In the data rows, zero lies at 7.5, halfway between 7 and 8.
What is the hidden score of each row? Scores go from 0 to 20, and 10 is about the middle. The score is a weighted sum of the row's numbers plus the product of two more (or one squared), each taken from its middle value.
np.array([4., 14., 10., 2., 3., 8., 11., 12., 8., 10., 6., 7., 6.,
          9., 7., 4.]): 10
np.array([10., 5., 6., 12., 8., 6., 5., 3., 7., 10., 8., 6., 9.,
          8., 4., 6.]): 7
np.array([1., 8., 11., 4., 12., 6., 12., 10., 8., 8., 7., 12., 9.,
          13., 7., 6.]): 13
np.array([7., 13., 4., 4., 9., 6., 5., 13., 8., 8., 8., 10., 9.,
          6., 7., 6.]): 18
np.array([1., 8., 11., 4., 12., 6., 11., 10., 8., 8., 6., 12., 8.,
          13., 8., 6.]): 12
np.array([7., 11., 7., 6., 5., 6., 6., 4., 5., 11., 9., 12., 7.,
          10., 7., 3.]): 9
np.array([8., 9., 9., 5., 0., 13., 10., 7., 8., 12., 6., 6., 9.,
          3., 13., 9.]): 14
np.array([9., 6., 6., 10., 9., 6., 7., 5., 8., 1., 9., 4., 8.,
          5., 6., 12.]): 9
np.array([9., 6., 6., 12., 8., 6., 5., 4., 7., 10., 8., 6., 10.,
          8., 4., 6.]): 6
np.array([7., 11., 7., 4., 7., 6., 9., 6., 6., 3., 10., 10., 6.,
          8., 8., 8.]): 11
np.array([10., 5., 6., 9., 9., 6., 8., 5., 8., 3., 10., 4., 8.,
          6., 5., 11.]): 9
np.array([12., 4., 7., 3., 3., 11., 10., 3., 2., 8., 9., 6., 2.,
          0., 13., 11.]): 12
np.array([7., 2., 4., 4., 6., 12., 4., 6., 6., 5., 7., 2., 0.,
          3., 8., 10.]): 12
np.array([7., 11., 7., 4., 7., 6., 9., 6., 6., 3., 10., 10., 6.,
          8., 8., 9.]): 10
np.array([5., 14., 11., 2., 3., 7., 10., 12., 9., 10., 6., 8., 5.,
          9., 8., 4.]): 9
np.array([7., 14., 5., 5., 8., 6., 4., 13., 7., 8., 8., 10., 9.,
          6., 8., 5.]): 12
np.array([9., 6., 5., 12., 8., 6., 5., 4., 7., 10., 8., 6., 9.,
          9., 4., 6.]): 6
np.array([7., 11., 7., 7., 6., 7., 7., 4., 5., 11., 9., 13., 7.,
          12., 7., 3.]): 8
np.array([10., 6., 7., 12., 7., 6., 5., 4., 7., 10., 8., 5., 9.,
          8., 6., 6.]): 4
np.array([10., 10., 11., 6., 6., 11., 10., 9., 8., 3., 8., 9., 5.,
          9., 7., 3.]): 12
np.array([7., 11., 8., 4., 6., 6., 10., 6., 7., 3., 10., 10., 5.,
          8., 8., 9.]): 10
np.array([1., 9., 11., 4., 12., 6., 12., 10., 8., 8., 7., 12., 8.,
          13., 7., 6.]): 12
np.array([6., 11., 8., 4., 7., 7., 8., 7., 7., 3., 10., 11., 6.,
          8., 8., 8.]): 11
np.array([9., 5., 6., 9., 9., 6., 8., 6., 8., 2., 10., 4., 8.,
          5., 6., 12.]): 8
np.array([8., 9., 9., 0., 6., 6., 10., 8., 2., 4., 9., 7., 0.,
          6., 8., 6.]): 12
np.array([6., 7., 0., 8., 8., 12., 0., 12., 11., 9., 6., 6., 8.,
          3., 7., 10.]): 16
np.array([7., 12., 6., 6., 5., 6., 7., 5., 5., 11., 8., 12., 7.,
          11., 7., 3.]): 10
np.array([10., 7., 3., 10., 11., 5., 4., 12., 8., 7., 7., 3., 11.,
          4., 5., 9.]): 13
np.array([8., 9., 8., 0., 6., 6., 10., 8., 2., 5., 9., 7., 0.,
          6., 8., 6.]): 12
np.array([1., 8., 11., 4., 12., 6., 11., 10., 8., 8., 7., 12., 9.,
          13., 7., 6.]): 12
np.array([7., 11., 7., 4., 7., 6., 9., 6., 6., 3., 10., 10., 6.,
          8., 8., 8.]): 11
np.array([4., 3., 10., 10., 14., 5., 10., 9., 10., 7., 6., 6., 11.,
          11., 5., 10.]): 9
np.array([4., 3., 10., 10., 14., 5., 10., 9., 10., 7., 6., 6., 11.,
          11., 5., 9.]): 9
np.array([7., 11., 6., 6., 5., 6., 6., 5., 6., 12., 8., 13., 7.,
          10., 7., 3.]): 11
np.array([7., 11., 7., 4., 7., 6., 10., 6., 6., 3., 10., 11., 6.,
          8., 8., 8.]): 12
np.array([8., 10., 8., 1., 6., 6., 11., 8., 2., 5., 9., 7., 0.,
          6., 8., 6.]): 11
np.array([7., 11., 7., 6., 6., 6., 6., 5., 5., 11., 9., 12., 7.,
          11., 7., 3.]): 9
np.array([12., 5., 10., 12., 8., 10., 9., 8., 9., 3., 7., 3., 8.,
          6., 5., 7.]): 10
np.array([10., 7., 5., 10., 2., 12., 6., 0., 5., 14., 8., 11., 11.,
          5., 12., 8.]): 12
np.array([12., 4., 7., 4., 3., 11., 10., 4., 2., 7., 9., 6., 2.,
          0., 13., 11.]): 9
np.array([7., 11., 7., 6., 6., 6., 6., 5., 5., 11., 9., 12., 7.,
          10., 7., 3.]): 9
np.array([6., 7., 3., 9., 4., 9., 2., 9., 15., 5., 8., 4., 7.,
          6., 11., 11.]): 14
np.array([13., 5., 9., 5., 5., 6., 5., 8., 0., 7., 6., 3., 0.,
          2., 12., 8.]): 4
np.array([7., 8., 9., 8., 5., 8., 9., 11., 10., 9., 5., 1., 8.,
          6., 5., 7.]): 8
np.array([4., 4., 10., 8., 9., 11., 13., 4., 9., 10., 5., 12., 12.,
          6., 13., 11.]): 12
np.array([7., 11., 7., 7., 6., 6., 6., 5., 5., 12., 9., 12., 7.,
          11., 7., 3.]): 7
np.array([12., 6., 9., 10., 3., 15., 10., 3., 8., 6., 8., 8., 9.,
          4., 12., 9.]): 7
np.array([4., 13., 10., 2., 3., 8., 11., 12., 8., 9., 6., 7., 5.,
          9., 7., 4.]): 10
np.array([10., 11., 11., 6., 6., 10., 11., 8., 7., 4., 8., 9., 5.,
          8., 7., 4.]): 13
np.array([13., 4., 10., 12., 8., 10., 10., 8., 9., 3., 8., 3., 8.,
          6., 4., 7.]): 12
np.array([10., 10., 11., 6., 5., 10., 10., 9., 8., 3., 8., 9., 5.,
          9., 7., 3.]): 12
np.array([10., 6., 6., 12., 8., 6., 5., 3., 7., 11., 8., 6., 9.,
          8., 4., 6.]): 6
np.array([10., 7., 5., 10., 2., 12., 6., 0., 5., 14., 8., 12., 11.,
          4., 12., 8.]): 10
np.array([1., 2., 6., 8., 10., 12., 6., 9., 13., 9., 5., 8., 8.,
          11., 8., 10.]): 15
np.array([8., 9., 9., 0., 6., 6., 10., 8., 2., 5., 9., 7., 0.,
          6., 8., 6.]): 11
np.array([4., 3., 10., 10., 14., 5., 10., 9., 10., 7., 6., 6., 11.,
          11., 5., 10.]): 9
np.array([11., 7., 4., 5., 8., 7., 2., 15., 9., 7., 6., 10., 5.,
          5., 8., 13.]): 15
np.array([12., 4., 7., 4., 3., 11., 10., 3., 2., 7., 8., 6., 2.,
          0., 13., 11.]): 10
np.array([7., 12., 6., 6., 6., 6., 6., 5., 4., 11., 9., 13., 7.,
          10., 6., 3.]): 9
np.array([9., 6., 3., 10., 11., 5., 4., 13., 10., 8., 7., 2., 11.,
          4., 5., 10.]): 14
np.array([10., 6., 6., 12., 7., 6., 5., 4., 7., 10., 8., 6., 9.,
          8., 4., 6.]): 5
np.array([12., 5., 9., 12., 8., 10., 10., 8., 9., 2., 8., 3., 8.,
          6., 5., 6.]): 11
np.array([7., 13., 4., 4., 9., 6., 6., 13., 7., 8., 8., 10., 9.,
          6., 8., 6.]): 18
np.array([7., 13., 7., 5., 5., 3., 7., 11., 14., 4., 10., 8., 7.,
          9., 11., 6.]): 16
np.array([4., 3., 10., 10., 14., 5., 10., 9., 10., 7., 6., 6., 11.,
          11., 5., 9.]): 9
np.array([7., 11., 7., 7., 6., 6., 7., 5., 5., 11., 9., 13., 7.,
          10., 7., 3.]): 7
np.array([7., 13., 4., 4., 9., 6., 5., 13., 7., 8., 8., 10., 9.,
          6., 7., 6.]): 17
np.array([10., 9., 5., 9., 2., 9., 7., 6., 14., 6., 10., 7., 11.,
          3., 15., 12.]): 19
np.array([7., 2., 5., 4., 5., 14., 5., 6., 6., 6., 7., 3., 0.,
          1., 8., 11.]): 10
np.array([11., 7., 5., 7., 4., 11., 9., 2., 6., 5., 10., 10., 9.,
          1., 13., 14.]): 10
np.array([11., 6., 5., 10., 2., 12., 6., 0., 5., 14., 8., 12., 11.,
          5., 12., 8.]): 14
np.array([6., 11., 7., 4., 8., 7., 9., 6., 7., 3., 9., 10., 5.,
          8., 8., 8.]): 12
np.array([7., 11., 7., 4., 7., 6., 9., 6., 6., 3., 10., 10., 6.,
          8., 8., 8.]): 11
np.array([9., 7., 5., 13., 7., 7., 5., 4., 7., 11., 9., 7., 9.,
          8., 4., 6.]): 3
np.array([0., 2., 7., 8., 11., 12., 6., 8., 12., 8., 5., 8., 8.,
          10., 7., 11.]): 9
np.array([7., 8., 9., 8., 5., 8., 9., 10., 10., 9., 5., 1., 8.,
          6., 5., 7.]): 8
np.array([7., 14., 3., 4., 9., 5., 5., 13., 7., 8., 8., 10., 9.,
          6., 8., 6.]): 18
np.array([7., 11., 7., 7., 6., 6., 6., 5., 5., 11., 9., 13., 7.,
          10., 6., 3.]): 8
np.array([4., 14., 10., 2., 3., 8., 11., 12., 8., 9., 6., 7., 5.,
          9., 7., 3.]): 10
np.array([10., 5., 6., 10., 9., 5., 8., 5., 8., 2., 9., 4., 8.,
          6., 6., 12.]): 8
np.array([6., 7., 3., 9., 4., 9., 2., 9., 15., 5., 8., 4., 7.,
          6., 10., 10.]): 13
np.array([10., 6., 6., 12., 8., 6., 5., 3., 7., 11., 8., 6., 10.,
          8., 4., 6.]): 7
np.array([11., 10., 12., 6., 7., 10., 11., 9., 7., 2., 8., 8., 5.,
          9., 8., 2.]): 12
np.array([1., 9., 11., 4., 12., 6., 11., 10., 8., 8., 7., 12., 9.,
          13., 7., 6.]): 12
np.array([9., 6., 6., 12., 8., 6., 5., 4., 7., 10., 8., 6., 9.,
          8., 4., 6.]): 5
np.array([4., 3., 10., 10., 14., 5., 10., 9., 10., 7., 6., 6., 11.,
          11., 5., 9.]): 9
np.array([1., 8., 11., 4., 12., 6., 11., 10., 8., 8., 7., 12., 8.,
          13., 7., 7.]): 11
np.array([7., 11., 7., 6., 6., 6., 7., 5., 5., 12., 9., 12., 7.,
          11., 7., 3.]): 10
np.array([6., 7., 3., 9., 5., 9., 2., 10., 15., 5., 8., 4., 7.,
          6., 10., 10.]): 14
np.array([7., 13., 8., 5., 5., 3., 7., 11., 14., 4., 10., 8., 7.,
          9., 11., 6.]): 14
np.array([4., 6., 7., 7., 2., 14., 5., 10., 12., 10., 5., 3., 6.,
          5., 8., 9.]): 6
